One vector is turned by the same rotation once a tick. Each row is the vector after some number of ticks, and that number follows the row.
The counts run from 0 to 272.
[-12 -15   0  -7 -18  19 -37 -33 -10  -7 -21  10 -21 -20 -31  35  -1  23
  22   5 -16 -32   8 -42 -16  27  16  -7   5  -3  51 -10  -2 -23  24 -21
  10  20   0  -6  33  14 -24  10 -34  14  32  23 -17 -13 -38 -18 -24   8
  -7  27  19  31   3   9  -4 -27  16  -9 -10 -33  -2   6  -6  30 -13   5
 -23 -11  55  -7  28   5  32   6  17] -> 3
[-29 -21  37   2  -4  34 -26 -27  -8  -4   7 -10  -9  -9 -17  31 -43  42
 -11  -6  26 -19   1 -12  11   0 -24  -4  -6 -28   9 -29   6 -18  -7 -18
   2  27 -43 -52   6  25  -9  13 -13 -10  -7   9  -2 -38 -26  -4  10  -1
   3  10  24   1   3 -23  -2 -10  20  -7 -17 -12   2   0  -7  59 -53  17
   2   1  21 -15  24 -23  13   0  34] -> 222
[  3 -23  33   2  -6  36 -44 -31  -1 -14  -3  -9  -7 -14 -32  16 -17  34
  -9 -26  16 -10  28 -20  12   8  -8   3  -8 -24  40 -33  -3   3   2 -37
  -4  18 -11 -35   9  11 -25  12 -24  13   6  16   3 -52 -22  -5   2  -4
  10  13  31   6   3 -36 -30 -16  26 -28  -3 -10   2  19  -1  52 -43  11
 -13 -12  26 -11  15  -7  21 -15  21] -> 106
[ 25 -17  15   7 -15  52 -11 -33 -25  -2 -13 -25 -12  -3 -38  26 -32   0
   3  19 -11 -30   3 -44 -10 -15  11  19   1 -12  28  22   1   0  -1 -12
  15   8 -25 -53  29  21 -24   7 -25  12  19  -5 -27 -24 -32 -38  -1  13
   3  33   9  28 -14 -13  -7 -22 -13  10  16  -9  -2  22 -27  36 -11   1
 -28 -14  31  -8  27  11  35  20  18] -> 174
[  8 -12   3 -10 -20  51 -20 -23  -9 -31  -7 -21  -9 -15 -24  26 -31  24
  -8 -21 -18 -50   6 -29  -8   9   2  -4  -1 -22  10   8  14 -21   2 -19
   8  24 -12 -40  14  15 -20   2 -29  12   4  11 -26 -38 -46 -16  -1   0
   0  19  -6  17 -10  -5   0   1  24   8   7 -36  -9  34 -35  26 -30  -4
 -10 -13  28  -9  30   4  22   4  38] -> 88
[-11 -18  24  -6 -11  19  -9  -5  13 -13 -12 -12  -1  -1 -33  38 -41  27
  12  27   7 -29   2 -31  -3 -16  -7 -10  -8 -12  42 -16   0 -20  -1 -15
   4  23 -16 -28  -4  44  15  13   0  22  17 -12 -10 -32 -11 -29  -5 -20
  25   9  19  -7  -6  17   3 -18   5 -17 -38   6 -16 -15  -7  49 -42  35
   8 -15  16 -11  36 -46  15   8  31] -> 61
[-32 -16  13  -4 -31  20 -26 -39 -13  -6 -16  -1 -17  -8 -12  24 -31  40
   2   9  10 -22  -7 -30 -11  20   3 -19  -9 -13  36 -19   5 -21  17 -18
   2  30 -29 -16  32  12 -21  18 -28 -10   8  15   4 -16 -29   7 -27   1
  -9  42  23  19   4  -6 -10 -27  28  -5 -35  -6  -4  -6   4  43 -41  20
  -6   1  61 -15  31  -7  25  -1  23] -> 212
[-24 -24  38  23  -1  15 -33 -32  -9  31  -9   2 -25  -3 -29  43 -19  10
  12  36  19 -12  -9 -36  -7  -6   1   7  -8  -5  53 -26   3   0   2  -4
  22  23 -44 -23   9  27 -19   6  11  -8   7   2  -6 -11 -15 -17   7  20
   6  10  29  12  10 -32   1 -33 -14 -25 -17   8  11 -22   7  51 -35  29
 -34 -11  36 -26  29 -24  21   7   9] -> 225
[ -9 -38  27 -14 -12  46 -16 -25  -4 -11  -5 -15 -17 -17 -21  52 -16   5
 -11   8   0 -20  12 -40 -14   6  -1   4  -8  -8  35  -2  16 -22  10 -23
  24  13 -12 -37   3  27 -33  -8  -9 -18   5   8 -49 -52 -36 -29  36   0
   2 -32 -10  17  -1 -10  -4   5  22  -9   7 -28  14  -2 -18  37 -16  14
 -30 -21  12   4  26  -5   7   2  48] -> 157
[ 14 -20   6   1 -10  37 -29 -30   7 -17 -13   3 -13  -5 -37  21 -10  17
  10   0   0 -25  27 -23  14   0  -2 -11  -1 -10  57 -25   1  -1   2 -37
  -2  31 -13 -17  16  15   4  11 -22  20  -2  10  10 -41 -15   1  -9 -20
  -2  35   8  -2   4 -17  -6 -23   4 -34 -19   2 -15  12  -1  51 -62  34
  -9 -14  35 -13  49 -21  26   7  15] -> 102
[ 22  -7  33  23  18  54 -32 -36  -4  11   0 -13 -15 -14 -43  41   1  15
  16 -22 -16 -12  18 -32  -6   5   4  33  12 -25  40  -8   2   6  11 -32
   5   9 -18 -30  15  22 -28   5 -12  10  35  16 -14 -40 -25 -29  21   3
  13   9  36  33  -5 -30 -12  -4   8 -25  24  -5   8  22  -5  39 -12  -4
 -29 -28  30  -4  14  -7  19 -17  19] -> 192
[ 28 -14  11   9   2  58 -16 -34  -5  -3 -18  -5 -28  -5 -31  28 -23   9
   9   7 -13 -40  12 -33   1 -10   3  14   4 -13  23   0   9   1 -11 -17
   3  26 -46 -27  20   7   7  10 -20  11  -2  11   6 -37 -14 -11   7  -2
  -6  34  -2  -3   1 -17  10  -4 -19 -18   7   9  -2  38 -21  36 -41  22
 -23 -26  30  -7  36 -29  18   6  16] -> 98
[-30 -19  24  -2 -30  10  -7 -12 -16 -10  -4 -19  10  -8 -22  29 -53  40
   0  16  25 -20 -11 -31   5   2   5   4  -9 -11  19  -3   2 -11   2   1
  14   8 -32 -49  20  38 -17  27  -8   6  27 -10 -26 -14 -38 -21  -5   6
  21  18  41  36 -16  -5 -28 -29  23   3 -24  -9 -13 -13 -16  46 -16  12
   9  -2  20  -4  16  -3  24  22  30] -> 54
[-21 -28  41  22 -14  32 -29 -32 -22  15   3 -15 -20   0 -12  30 -41  25
 -17   7  25 -18  -9 -24  10   1  -6  14  -3 -25  15 -13  13   1 -10 -10
   8  13 -46 -49  19  25 -16   8  -7 -14  -6   7 -11 -28 -28 -11  20  24
   4  10  31  18   3 -36 -15 -19   4  -3  -4  -4   4  -3  -5  51 -37  16
 -18   0  37 -14  14 -14  16  -1  25] -> 221
[-26 -12  14  18 -17  19  -3 -41 -13   9 -19  10 -16 -11 -32  36 -41  15
   9  36   0 -22 -13 -43 -19  13  11   3   1  -3  24  10   7 -15   7  -5
  19  28 -55 -24  29  21 -18  14 -11 -25  10   4 -14  -5 -18 -19 -12   4
  11  29  19  23 -12   0   5 -24 -14   6 -18  10   4 -20 -13  37 -19  22
 -21 -13  46 -19  27 -33  22   7  22] -> 132
[-13 -16  23  17  19  39 -18 -39   0  18  -2   0 -19 -15 -48  61 -17  -2
  12  14  -6 -18  -2 -39 -21  17   4  24   3 -14  20   7   8 -18  11 -16
  19  11 -30 -27   5  20 -29   3  -1 -19  26  14 -41 -19 -23 -40  36  12
  22 -27  10  28   2  -1  10   3   3  -5   4 -14  11  -9 -13  41 -11  -2
 -21 -22  22 -11  17 -32  12 -11  42] -> 238
[-11 -10   5  -3 -11  37 -18 -17 -15 -14  -5 -13   4 -30 -50  43 -30  21
  12  -5 -17 -33   4 -50 -14   9  13   9   6  -9  25  18   2 -25   9 -13
   6  15  -3 -37   9  31 -21   8 -22  19  39   2 -43 -17 -50 -44   7   7
  28  -8  16  36  -9  15  -4  -5  20   9   2 -37 -14   7 -25  33   4 -22
   0 -12  20 -14  21 -15  17   3  38] -> 164
[-21  -8  24  -1  -7  50   7 -26  -3 -13  -7 -19  -6 -12 -22  45 -47  23
 -13   5   9 -30  -1 -40 -15  11  11  -3  -5 -22  -5  13  11 -29  -3 -16
   8  28 -52 -44  16  17  -7   9 -10 -24   9   9 -31 -30 -35 -15   6  -2
  25  13  -8  19 -12  14   8   9  22  20 -10  -8 -13  -4 -18  47 -26   1
  -4 -17  24  -2  17 -34   6  -8  54] -> 47
[-17 -19  29  -3 -15  46  -9 -35 -14  -6  -3 -21 -19  -3  -8  35 -46  26
 -23   5  26 -30  -8 -28   0   5  -3   0  -3 -27   3  -6   6 -14 -16 -10
   9  28 -50 -55  16  16 -19   8 -18 -24 -18   7 -17 -39 -30  -4   4   2
  13  19   5   9  -8 -15   0 -10  24  13  -2  -8   2  -1 -21  47 -47  11
 -14 -14  37  -7  19 -18  17   1  39] -> 134
[  6 -16  29  10   9  55 -31 -45   1   0  -4  -8 -11 -16 -29  30  -6  15
 -11 -26   4 -12  16 -24  -3  22  -5   4   3 -34  22 -15   5  -1   2 -39
   1  17 -29 -28   7  13 -26   1 -18  -6   4  18 -10 -59 -21 -10  14  -6
   5  -4   9   8   9 -31 -24  11  33 -25   3 -10   6  18  -3  50 -37  10
 -20 -10  29 -13  17 -14   4 -28  35] -> 111
[-41 -11  15   7 -19  14  -5 -26 -14  -2 -13  -1   8 -12 -38  33 -41  36
  15  16  12 -13  -6 -42 -17  12  12  -5 -11   4  33   2  15 -27  15  -4
  17  18 -25 -33  26  19 -21  26 -12   3  28   5 -19   0 -33 -26 -17   1
  25  21  26  34 -19  15 -10 -23  25   7 -24  -2 -11 -19  -8  46 -14  -1
   1  -7  30 -12  23 -16  18  11  32] -> 49
[-33 -26  38   8  -6   5 -37 -33   2  15 -13   6 -11 -12 -32  40 -10  13
  10  23  15  -3   4 -37   1   9  -3  -2 -13  -5  63 -28  10 -16  10 -16
  21  14 -23 -14   0  34 -22   7  -1   7  14   2  -8 -14 -25 -13   4  -2
   3 -16  26  15   8 -18  -2 -28   8 -26 -34   6   8 -29  11  56 -30  32
 -20 -10  31 -18  24 -24  12   9  23] -> 230
[ -3 -10  24   8  -8  40 -30 -36   0 -16   4   1  -6  -9 -38  23 -33  40
  -4 -24  13 -37  15 -19  19   8  -7   0 -10 -23  16 -23   2 -19  -9 -22
 -13  30 -38 -45  13  11  -5  25 -25  21  -9  12   4 -34 -26  -5  -5  -3
  16  31  17   4  -2 -15  -5  -7  20 -15  -6 -16 -14  24 -13  55 -58   3
  11  -5  27 -22  18 -22  28  -3  19] -> 19
[-16  -1  32  32  17  36 -19 -43  -7  21   2   8   1 -19 -55  42  -9  27
   8 -16   3  -6  10 -21   0  26   2  30  -5 -26  20 -16  -1 -13   3 -23
   7  10 -32 -43   5  18 -34  13  -4  -5  29   7 -17 -32 -18 -25  24  11
  33  -5  35  22   1 -28 -18  -4  18 -17   4 -10  15  -5   4  60 -23  -2
 -12  -9  25 -11   6 -21   9 -22  28] -> 30
[ 21 -27   5  -9 -14  53 -26 -37 -25 -21 -16 -22 -29 -15 -23  29 -16   7
  -3   8 -10 -33   6 -43 -19   7  13   3  -2 -10  25  11  13  -6  11 -10
  21  22 -22 -33  31  11 -25   1 -31 -10   8  14 -29 -26 -47 -17   4  18
 -14  15   1  28  -8 -15  -9  -9   6   3  16 -14   2  25 -33  20 -13   9
 -36 -21  46  -1  33  15  26  10  29] -> 87
[ -9  -9  10  14  -7  30 -29 -52  -5  10 -26   7 -30  -9 -23  40  -1   0
  11  14 -16 -14   1 -35 -27  28  25   9   5 -10  49  -6  10  -6  22 -24
  24  21 -31  -6  32   8 -32   8 -20 -30  22  23  -7 -17 -25  -5  -5   2
  -9  15   9  31   5 -12  -9 -19  12  -8   1  10  14   3  -2  27 -10  16
 -46 -17  62  -5  25  -1  17 -11  22] -> 202
[ -3 -19  33  21  -2  27 -29 -51 -13  13  -7  12 -20 -10 -33  22  -8   3
  12  21  12 -13   6 -21  -3   6  -3  14  -9 -11  45 -21   9   8  -3 -18
  18  28 -41 -28  20  13 -21   8 -12 -13  -8   8   5 -26  -9  -5  -3  13
 -12  22  27  13  13 -37 -14 -31 -12 -25  -5  16  11  -1   1  53 -45  35
 -36  -9  30 -10  28  -9  20   2  13] -> 22
[-34 -20  18 -18 -10  25 -10 -33   6 -20 -21   6  -8 -28 -37  51 -18   8
  12  12   6 -22  15 -39 -19  13   4 -24 -12  -6  45  -8   9 -45   8 -17
  15  21  -2 -15   2  12 -18   9 -20   5   8   9 -29 -29 -22 -22  -6 -15
  11 -20 -12  11  -1  26   3   2  32 -16 -33 -24  -8 -28   0  42 -28  19
   2  -2  19   0  38 -31  11  -2  47] -> 241
[ 23 -19  23  16   1  38 -18 -35  -4   6 -19 -10  -3  -4 -48  38 -20  -6
  22  22 -15 -15  11 -42  -6 -15   2  32   1  -5  52   0   4  12  -1 -24
  23   7 -17 -26  12  33 -11   9  -1  15  32  -9  -9 -26  -7 -45   9  -4
  12  10  29  15  -6 -14   2 -30 -20 -27   4  15   4   7  -9  45 -16  26
 -31 -23  20  -6  37 -21  31  13  13] -> 266
[-31 -12  36   4  -1  33 -22 -48  -3   1  -3   0  -4 -23 -30  45  -4  27
 -16  -6  11  -5   8 -28 -11  32   7   6  -7 -19  22 -15   5 -24  23 -30
  17  16 -24 -35  10  15 -44   1 -13 -21   8  14 -34 -41 -34 -15  11   3
  16 -19  20  32   1 -15 -30 -12  45 -13  -5 -17   8  -6   5  46 -21  -4
  -7  -7  30   3  10   7  13 -22  46] -> 36
[ -1  -7  28   6  15  62 -27 -48   6   4  -4  -1 -33 -16 -22  47  -5  11
  -9 -13   1 -16  16 -21 -15  29  10   4  -7 -19  22  -2  10 -16   0 -35
  16  26 -44 -18  12  10 -25  -7 -11 -25   1  26 -17 -53 -17  -4   6  -7
  -4  -6  -8   0   3 -15  -4  12  27 -14   8  -6  12  11  -8  44 -37  14
 -29 -17  34   1  20 -23   9 -34  37] -> 116
[-41 -18  32  21   3  10 -26 -22   9  16  -2   8  -3 -13 -50  46 -17  27
  10  11  15 -12   7 -28   1  16  -7   7   0  -8  41 -22   4 -18  10 -19
   6  13 -18 -22   4  28 -16  22  -4  26  30   2  -9 -18 -21 -26  10   1
  24  -4  43  21   5 -17  -5 -16  16 -25 -28 -13   2 -25  11  63 -28   6
   7   0  26 -17  14 -31  17  -1  26] -> 229
[  7 -15   7   4  -8  43 -14 -18 -19 -11  -8 -10  -4 -10 -42  37 -31  19
   9   6  -6 -36  -6 -44 -11  -2  11  16  -2 -10  21  23  12 -22   6 -13
  16   5 -20 -46  22  26 -35   9 -22  13  25  -1 -39 -16 -37 -38   8  17
  12  13  12  30 -20   0  -4 -16   2  12  13 -21   0  12 -31  27   5  -8
 -13 -18  24  -3  13   2  31  13  30] -> 169
